The rows below come in pairs that one turn or mirror swaps. Which row does each named row swap with?
The rows were stretched afterwards, more along some directions than others.
q163: [ 1.51 -0.91  1.25  2.48  1.42  1.24  0.05  0.04 -0.18  0.03  0.77 -3.14
 -1.44  0.02  4.24  2.49 -0.27]
q514: [ 3.02 -4.75  2.30 -0.46  0.35  0.25  0.09  1.52  2.64 -2.79  0.66  0.53
 -0.63  0.55 -0.33  2.51 -3.49]
q973: [ 1.02 -4.24  3.53 -0.13  1.01 -1.51 -0.95  0.30  1.95 -4.06  1.80  1.52
  0.61  0.96 -0.07  1.56 -2.22]
q758: [ 0.16 -3.24  3.11  1.50  1.98  0.64  1.44 -0.23 -1.45  1.79  2.54  1.58
 -3.85 -2.88  1.58  3.54 -2.86]
q173: [ 1.83 -0.38  1.76  0.65  0.42  3.13  0.58 -4.75 -0.74 -0.49  2.18 -0.60
 -1.06  0.63  0.33 -0.27 -1.31]
q290: [-0.84 -2.97  5.35  2.37  4.32  3.90 -1.02  0.63  1.89 -1.59  1.79  2.12
 -1.51  0.11  0.20  5.31 -0.66]
q786: [ 1.59  0.85  0.30  1.86  0.33  1.84 -0.10 -3.80 -0.27  0.50  0.83 -1.79
 -1.07  0.94 -0.57  1.18 -1.98]
q140: [-0.90  1.19  3.06  3.98  1.93  2.07  0.27  0.13 -2.70  3.39  3.68  3.46
 -0.99 -1.84  1.32  4.34 -0.32]
q305: [ 2.08 -3.62  3.50 -0.53  2.13  0.81 -1.25  2.47  1.72 -2.29  0.35  1.80
 -2.28 -1.96 -0.85  4.28 -2.95]
q460: [ 0.21 -0.67  0.75  4.15  0.49  3.58 -0.01  0.09  1.40  2.04 -1.06 -3.41
  1.46  0.04  1.26  2.49 -0.78]
q412: [ 1.53  0.37  3.74  1.73 -2.28  2.40 -0.02  0.49 -2.77  0.59  4.55  0.74
 -3.06  0.34 -0.16  3.04 -3.24]
q280: [ 0.78 -2.36  1.15  0.70 -0.80  2.57  0.64 -0.50  1.70 -0.45  0.03 -2.82
  1.89 -0.88  2.51  1.34 -0.30]
q167: [-0.84  2.23  2.42  3.20 -0.52  3.87  0.20 -1.56 -2.15  4.48  3.51 -1.94
  0.71  0.61 -0.14  2.31 -1.24]
q745: [-1.45 -3.39  3.76 -0.07  1.16  1.12  3.09  0.45  2.72  2.03  1.76 -1.08
  1.14  0.20 -2.40  4.43 -2.78]
q538: [-0.04  0.27  0.77  4.12  0.88  1.60  0.77  1.24 -2.19  1.40  3.04  1.81
 -2.24 -0.72  1.12  4.80 -3.59]
q536: [-0.16  0.06  1.55  4.48  1.07  1.88  2.27  0.45 -3.54  1.12  3.40  2.08
 -2.30 -0.60  1.44  3.66 -2.19]
q350: [ 2.78 -3.75  1.81  2.29 -0.21 -0.80  1.15  1.19  0.95 -1.87  0.72  2.21
 -1.38  0.69  1.64  1.16  0.58]
q926: [ 0.24  0.05  4.55  2.17 -1.82  3.19 -1.02 -0.60 -1.60  0.85  4.97  0.39
 -0.22 -0.60 -0.35  3.56 -3.86]
q996: [-1.39 -2.22  0.23  1.50  3.03 -0.09  1.22 -0.42  0.48  1.22 -0.15 -2.88
  1.82 -0.68  2.97  0.78  0.66]
q471: [-1.16  0.16  2.06  0.27  1.15  2.35 -0.36 -3.59 -0.94 -1.43  3.56  0.08
  0.51  0.59  0.86 -1.17 -1.36]
q333: [ 0.28 -3.75  4.52  1.06  4.69  1.55 -0.76  1.34  2.42 -0.85  0.48  1.37
 -2.38 -1.74  0.68  6.03 -1.66]
q158: [ 1.51 -1.36  1.97  3.52  4.02  1.71 -1.39  2.21  1.68 -0.50 -0.19  1.49
 -5.20 -1.06  1.56  5.82 -1.53]
q2: [ 3.22  0.44  1.41  2.33 -2.18  4.39 -0.66  0.30 -1.51  0.94  2.63 -1.54
 -1.73 -0.04  1.15  2.66 -3.99]
q72: [-0.07 -1.69  0.19  2.15  1.37  1.09  1.33 -1.30  0.05 -0.19  0.33 -2.46
  2.10 -1.44  2.83  0.64  0.32]
q813: [ 0.07 -1.60  2.46  3.67  1.06  1.58  0.04  0.13 -2.77 -2.05  2.95  4.73
 -2.09  0.57  0.08  2.80 -1.89]
q181: [ 0.83 -1.26  2.93  1.62  4.11  1.93 -1.32  2.77  1.19 -0.10  1.48  0.75
 -4.27 -2.06  4.05  4.53 -0.63]
q824: [ 1.33 -1.04  2.17  2.84  1.69  0.74  0.03  3.38  0.43  0.67 -0.12  2.69
 -5.00 -2.21  3.09  3.01  0.47]
q293: [-0.46 -1.41  2.10 -0.83  2.19  0.24  0.15  0.64 -0.71  2.15  2.34 -0.21
 -1.46 -0.87 -1.48  3.63 -4.96]
q856: [-1.25 -2.51  4.54  0.22  1.08  0.50  2.28 -1.13  1.91  2.45  2.33  0.12
  2.66 -0.79 -1.03  3.01 -0.12]
q243: [-0.27 -0.37  1.16  3.76 -0.34  4.40 -1.34  2.56 -0.78 -0.20  1.92  1.87
 -0.48 -0.80 -0.24  5.92 -4.63]
q634: [-0.18 -1.82  3.75  0.58 -2.31  1.09  1.38  0.71  1.20  0.93  2.91  0.34
 -1.78 -2.04  1.32  3.94 -2.22]
q875: [ 1.60  1.07  0.89  3.15  1.53  1.67 -1.01  1.88 -2.26  0.21  2.35  3.26
 -5.04  0.34  1.42  2.83 -1.86]
q13: [ 0.95 -1.92  2.86  0.50  2.53  0.20 -0.37  2.49  0.66  0.27 -0.20  1.30
 -4.37 -1.88  1.43  3.95 -0.82]
q129: [ 0.86 -2.55  2.04  2.00  1.57  2.76  0.24 -1.91  1.31 -1.76  0.83 -3.22
  0.07 -0.70  4.52  1.06  0.10]
q425: [ 1.16  1.06  1.99  1.89 -2.40  0.87  1.40 -0.48 -3.41  3.17  2.79 -1.27
 -1.26 -0.07 -0.40  3.10 -2.82]
q297: [ 0.86 -3.00  3.16 -0.43  1.99  0.32  1.62 -1.01 -1.00  2.19  2.80  1.23
 -2.65 -2.59  0.73  3.00 -2.62]
q64: [ 1.76 -0.65  1.91  0.36  0.60  2.50 -0.21 -4.99 -0.31 -1.06  2.25 -0.68
 -0.01  0.13  0.76 -0.13 -1.29]
q696: [-0.96  0.63  1.23  4.85  1.77  1.26  0.28 -0.10 -3.04  1.04  3.01  2.21
 -0.48  1.07 -0.22  4.35 -2.00]
q68: [ 0.22 -2.83  3.18  1.14  1.30 -0.06  1.47 -0.40 -1.63  1.30  3.24  2.42
 -4.10 -2.29  1.53  1.83 -1.51]
q67: [-0.03 -0.89  2.47  3.96  0.76  3.51  0.15 -1.56  0.57  1.12  1.82 -3.29
 -0.72 -1.04  4.08  1.73  0.62]
q41: [-0.70 -0.99  2.82  2.88  3.13  5.61 -1.79 -1.23  2.47 -0.18  1.32 -3.58
  1.96  0.38  2.12  3.29 -0.84]
q102: [ 1.38 -2.74  3.56 -1.28  2.49  2.40 -1.83  0.97  3.06 -3.35  0.04  0.98
 -2.49  0.31 -0.81  2.18 -1.58]
q709: [ 1.46  0.63  1.29  1.97  0.28  2.38 -0.32 -4.56 -0.81 -0.62  1.52 -1.11
 -1.47 -0.07  1.40  0.50 -1.30]
q439: [ 0.42  0.24  1.85  2.80 -3.29  2.21 -0.99  1.63 -3.04  0.37  3.89  0.45
 -0.63 -2.36  3.78  2.33 -2.44]
q98: [-0.39 -2.16  0.67  3.00  1.70  3.23 -0.20 -1.66  0.87 -1.77 -0.38 -2.49
  1.33  0.57  2.91  0.26  0.34]
q860: [-0.03 -5.48  2.11  2.62 -0.10  1.65 -1.22  1.10  2.27 -3.59  1.36  0.78
  1.39  0.09  0.56  4.24 -4.63]
q186: [ 1.09 -4.95  3.08  0.12  1.80  0.97 -1.17  2.68  2.19 -2.74  0.12  2.53
 -0.89 -1.72  1.23  3.82 -1.58]
q830: [ 1.25  0.47  4.29  2.43 -0.48  1.45 -1.04 -0.17 -2.71  0.84  3.64  0.88
 -0.61 -0.07 -1.67  4.60 -3.89]
q661: [ 0.91 -1.95  2.94  0.19  2.09 -0.65  1.34 -1.40 -2.05  2.69  2.64  1.58
 -2.73 -2.07  0.64  2.55 -1.80]
q787: [ 1.31 -2.22  3.76  1.26 -0.48  1.07  2.08  0.63  2.33  3.10  0.54 -0.29
  0.47  0.57 -2.94  4.69 -0.80]

q926 swaps with q538
q41 swaps with q181
q64 swaps with q297
q333 swaps with q129
q709 swaps with q758
q173 swaps with q661
q68 swaps with q786
q439 swaps with q243

